One turn moves each row of this set onto another row. After a few examples, where does it send each row asked below?
J_335: [  4 -27  -4  -4  19  24 -24  -7  12   5 -13  -2  -9  -8  16  -8   3  12
   9  -6   6  -2   1  -4  20  25  16  10   0   7  19 -11   3 -25]
J_280: [ -4  -6  -7  -2   9 -21  19 -11  16  -6 -22  -4 -24 -12   3  12  22 -30
  11  -2  -4  14   7  -2   5  -9  12  -9   3  -1   6   5   7 -15]
J_651: [  8  10 -12 -22  -7 -19  10 -17   5  -3   4 -10  -7  11  13   6   8 -10
 -11  -8   8  12   6  -9  -7  -2  21  -8   6   0  31   4   7   0]
J_511: [ -5  -3 -18  -1  11 -22  14 -16  15  -9 -22 -14 -25  -1  -6  11  19 -26
  10  -4  -3   8  -3  -4   3 -13  24 -14   9   1   6  -2  13 -15]
J_236: [ -4  -6  17   1  18  20 -18 -12  10   7   4  -1  -8  -2  -3 -11   6   4
  11  -5  -9  -2  -4  -3  24   4  25   8   2  18  13 -26   2 -25]
J_830: [  6 -24  -7 -12  11  23 -24 -11   1   0  -9   8  -5  -5  10  -9   4  13
  11   0   7   3  -7  -4  24  22  19  10   8  21  24 -21   8 -23]
J_476: [ 12  -6   8 -10  15  21 -17 -21   8   4  -6   0 -13 -10  16 -12  11   5
   9  -1  13   2  -2   5  27  20  22   7  10  19  18 -20  16 -24]
J_164: [ -2 -28 -19 -16   2 -25   7 -18   2 -25 -11   5 -20   2   4   5   8   2
   3 -10 -12  17  -6 -17  -1 -24  22   4   4   3   4  -1  -2 -14]
J_159: [ 13   2 -14 -23  -7 -10  11 -23  10   1  -6  -8 -11  14  17   7   8  -9
 -11  -9   7   9   9 -16  -1   6  12 -14  -4  -6  21   8   3   1]
J_827: [ -6   2 -10  -2   3 -25  12 -20   7 -14 -16  -9 -30 -15  -5  12  19 -23
  14  -1   6   7  -7  -9   7 -14  21  -8  13   4   8   4   5 -12]
J_808: [ -2 -21 -20 -22  -8 -14   8 -10   2 -21 -20   9 -27   6  -1   9  -1   8
   7  -8 -12  13  -4 -23   0 -16  25  -4  -3   6   9   5  -6 -11]
J_935: [  8  -4  11 -10  11  19 -18 -23  16   1   1 -11 -22 -14  17 -10   6   4
  12  -2  -4   3  -4   2  31  20  12  18   6  10  26  -8   8 -20]
J_950: [ -4  -7  -6  -3   6 -28   7  -5   7  -4 -15  -8 -21 -10   1   6  23 -30
   8  -5  -5   8  -1  -1   4 -16  19 -16   7   1   5   3  11 -13]
J_15: [  0  -8 -14  -6  14 -25  10 -19  15 -13  -9  -6 -24  -3  -1   9  22 -34
  -2  -2   2   7   1   1   9 -10  10 -11   7  -4  14   4   9 -10]
J_525: [  5 -15  14   0  14  27 -21 -12  15   0  -8   0 -12  -1   3  -8   4   7
   4   0  -3   0  -6  -8  24  13  11  10   2  15   6 -16   0 -35]
J_503: [  8   3 -24 -18   0 -14   9 -21  10   1  -9 -19  -6  14  14  10  11 -10
  -6 -16  10  12   5 -13  -9  -1  22 -12   1  -3  22  -2   9   0]
J_52: [ -3 -28 -10  -3  20  14 -29  -5   6   9  -3  -2 -10  -7  11  -8   6   3
  16  -8  -2  -6  -7  -4  21  22  21   5   3  14  29 -19  -2 -15]
J_929: [  3 -19  11  -3  15  27 -22 -11  10   2  -8   8 -11 -12   2  -8   7   0
  13   3   2   5  -9   4  27   9  21   1   9  17  13 -25   8 -27]
J_326: [ -4 -20 -26 -16  -6 -18   8 -18   4 -17 -14  -6 -14  15  -2   9   1   5
   6  -7  -8  14 -10 -24  -6 -15  31  -6   5   5   8  -5  -4 -14]
J_891: [  5   4 -22 -11  -5 -14  11 -23   1   3  -9 -10  -3   3   7  11   7 -10
  -2 -12  15   8  13  -9   0   2  18 -13   3 -10  27   1   8   6]
J_781: [  2 -25  -6 -10  11  18 -24 -13   5   2  -6  -3 -12  -9   8 -10  -4  15
  15  -5  -5   0  -2  -4  32  24  13  17  -1   6  27  -8   6 -17]
J_354: [  8  -2  -3  -3  17  16 -11 -24   3   1  -3  -4 -22  -6  19 -12  10   7
  15  -5  -8  -8  -4   4  24  20  22  18  16  21  25 -22  13 -19]
J_183: [ 10  -5   3  -4  18  27 -15 -20  16  -4 -13  -2 -27  -8  14  -9   6   9
   8  -1   2  -5  -3   3  24  21  17  15  10  12  21 -10   8 -31]
J_143: [  1 -19  13   0  10  21 -26 -10  11   6  -8  -3 -15 -12   2  -9   4   2
  14  -5 -15   6  -5   0  32   6   8  11   1  11  13 -15   6 -24]
J_910: [ -3 -24 -26 -18  -8 -23   8 -11  -5 -20 -11   5 -18   7   3   4  -1   7
   9  -5 -15   9  -5 -11  -2 -15  32  -8   8   0  14   0   0 -10]
J_557: [  1 -19 -18 -12 -16 -14   2 -21  -6 -13 -13   0 -15   7   3   9   0   7
   6 -10  -9  13  -8 -23  -3 -21  23 -12   5   5   4  -5  -6  -4]
J_269: [ 12  -4 -17 -24   2 -13   2 -22   8  -8  -3  -4 -11  13  10   5   4  -3
 -14 -19   7  12  11 -10  -5  -9  21 -10  -2 -11  25   3  10   4]

J_269 moves to J_15
J_326 moves to J_503
And these:
J_781 moves to J_935
J_183 moves to J_525
J_830 moves to J_476
J_280 moves to J_808
J_354 moves to J_236
J_891 moves to J_827
J_950 moves to J_910

One turn moves each row of this set onto another row. After a few examples, where does it send each row asked below?
J_129: [-17  18   5   2   3   8   1  11  -7   0 -14  14   5  18   5 -14 -11  -9
  24  -7   4  23]
J_99: [ -5  -7 -14 -10  11 -15   1   5 -10  25 -36   8   0  11   6  -3   1  22
  25   3   0  -8]
J_550: [ -9  -5  -8   0   8 -16  -3   9 -12   6 -27  26  -3   2   8  -3 -16  33
  27   3   2 -12]
J_784: [ -2   7   6   1  18  -3   5  12 -14  15 -14  19  -3  34   2   9   1  18
   5 -15  16 -12]
J_134: [-13   1  -9  16  -8  -9  -4  22 -12  -2   5  31   5   6   7  24 -16  12
  14   8   0  14]
J_94: [-14  20  -8  11   3   8  -2  13 -14  11   4  11  19  14   5 -13  -7 -17
  22  -2   6   9]
J_298: [-16 -17   0   4  13  11   2  -8  -6  -5 -11   0  -5   4  -1  -5  -7  25
   3   8   3  12]
J_464: [  0   8   0   4  17  -4   3  13 -16  18  -6  17   2  33   4   9   2  16
   4 -13  16 -17]
J_281: [-14   2  -8 -12   4 -27   5  13  -6  11   2 -15   4   7   8  -7   1  12
  29 -11   3  22]
J_441: [-19  11  -4  -8  -1   3   4  21  -3   3  -3  18   0   8   7 -24 -10   1
  23  -3   2  28]
J_729: [-15  -5   5  15  17   8  -3 -16 -12  -6  -3   4   5  10  -1   0 -15  19
   0   2   4  -4]
J_328: [-14  14 -17   2   0   4   1  22 -12  11  14  15  13   4  10 -23  -5  -6
  21   2   2  14]
J_890: [ -7  -6 -12   7  11  -5  -5   3 -14  18 -40  10   5  10   3   6  -5  16
  29   5   4 -13]
J_603: [ -6   5 -12   7  -4 -11  -1   8 -13  23  -2   7  16  25   5  27   3 -10
  10   2  -2  10]
J_175: [-14   6 -16   0   3 -28  -1  17 -14   9  22  -8  13   2  10  -6  -6  12
  26  -8   3   7]
J_356: [ -1   7   1  -4  18  -8   7  12 -14  20  -8  17  -2  34   5   5   3  19
   4 -16  13 -12]
J_559: [-18   2   5  -6   4 -24   2  14  -4  -7  -5  -2  -3   5   6  -3 -13  20
  31 -14   5  26]
J_308: [ -4 -11 -14   9   9  12   3  33 -15  12  -5  21 -10   9   2   8   6  30
   9   3  17  -2]
J_630: [ -5 -11 -12   0  10   7   7  34 -11  11  -6  22 -13  10   2   5   7  32
  10   2  16   3]
J_270: [-14 -15 -12  15  13  13  -3  -6 -14   3   5  -3   8   0  -1  -2  -5  17
   2  12   3  -2]
J_556: [-10   2   2   4  -3  -8   2   7  -7  11 -20  11   5  28   3  28  -2  -3
  14  -2  -2  22]
J_650: [ -4 -11 -19   2  10   6   6  33 -15  16   1  21  -8   8   4   4   9  30
   8   2  16  -3]
J_776: [ -6   2  -8 -13  -4 -20   5   8  -6  23  -8   8   6  27   9  16   5  -2
   9  -2  -5  22]
J_690: [-18   1   4  12   5  -7  -2  11 -10  -8 -18 -10   2   8  -1   9  -9   8
  35  -9  10  24]
J_366: [-15  18  -6 -11   4  -3   5  13  -6  14   3  11   9  16  10 -25  -4  -9
  19  -6   0  18]
J_970: [-13 -17 -12  -9  14   1   4  -6  -5   9   7  -5   0   2   3 -14   0  24
  -3   9  -1   7]
J_70: [ -9   1 -17   1  -9 -22   1  24 -10  10  18  26   6   6  12  13  -9  13
   9   6  -4  12]
J_184: [-12  -3  -4  -4  -8 -19   3  23  -5  -1   1  30  -5   8  10  15 -14  18
  12   3  -3  25]
J_309: [-15  -8   6  -9  17  -6   5 -15  -5   0  -2   1  -3  12   4 -12 -11  25
  -2  -2   0   4]
J_637: [-19  14  -6  14   0  14  -1  20 -11  -2  -2  19   8   5   4 -12 -12  -7
  26   1   7  17]
J_901: [-11  -4  -8   4  16  -4  -1 -13 -12   8  14   0   9   9   4 -10  -8  18
  -4   2  -1  -9]
J_902: [ -6  -4 -18  -5   8 -23  -3  11 -13  17 -13  22   3   1  12  -9 -12  31
  23   5  -1 -18]
J_220: [ -7  -3 -17  11   8 -12  -8  10 -17   9 -18  25   6   1   8   2 -16  28
  27   8   3 -23]
J_16: [-14   5 -16  18   5 -11  -5  12 -18   9  10 -15  19   5   3   8  -3   0
  30  -4   7   5]
J_283: [-18   7  -4  26   5  -9  -8  14 -17  -9   2  -3  13   2   2  12 -17   8
  33  -6  10   9]
J_140: [ -4  -6 -23   2  11 -11  -4   4 -16  28 -26   6  11  10   6   1   1  15
  25   7   2 -19]

J_901 moves to J_970
J_356 moves to J_630
J_776 moves to J_184
And these:
J_441 moves to J_129
J_175 moves to J_281
J_902 moves to J_99

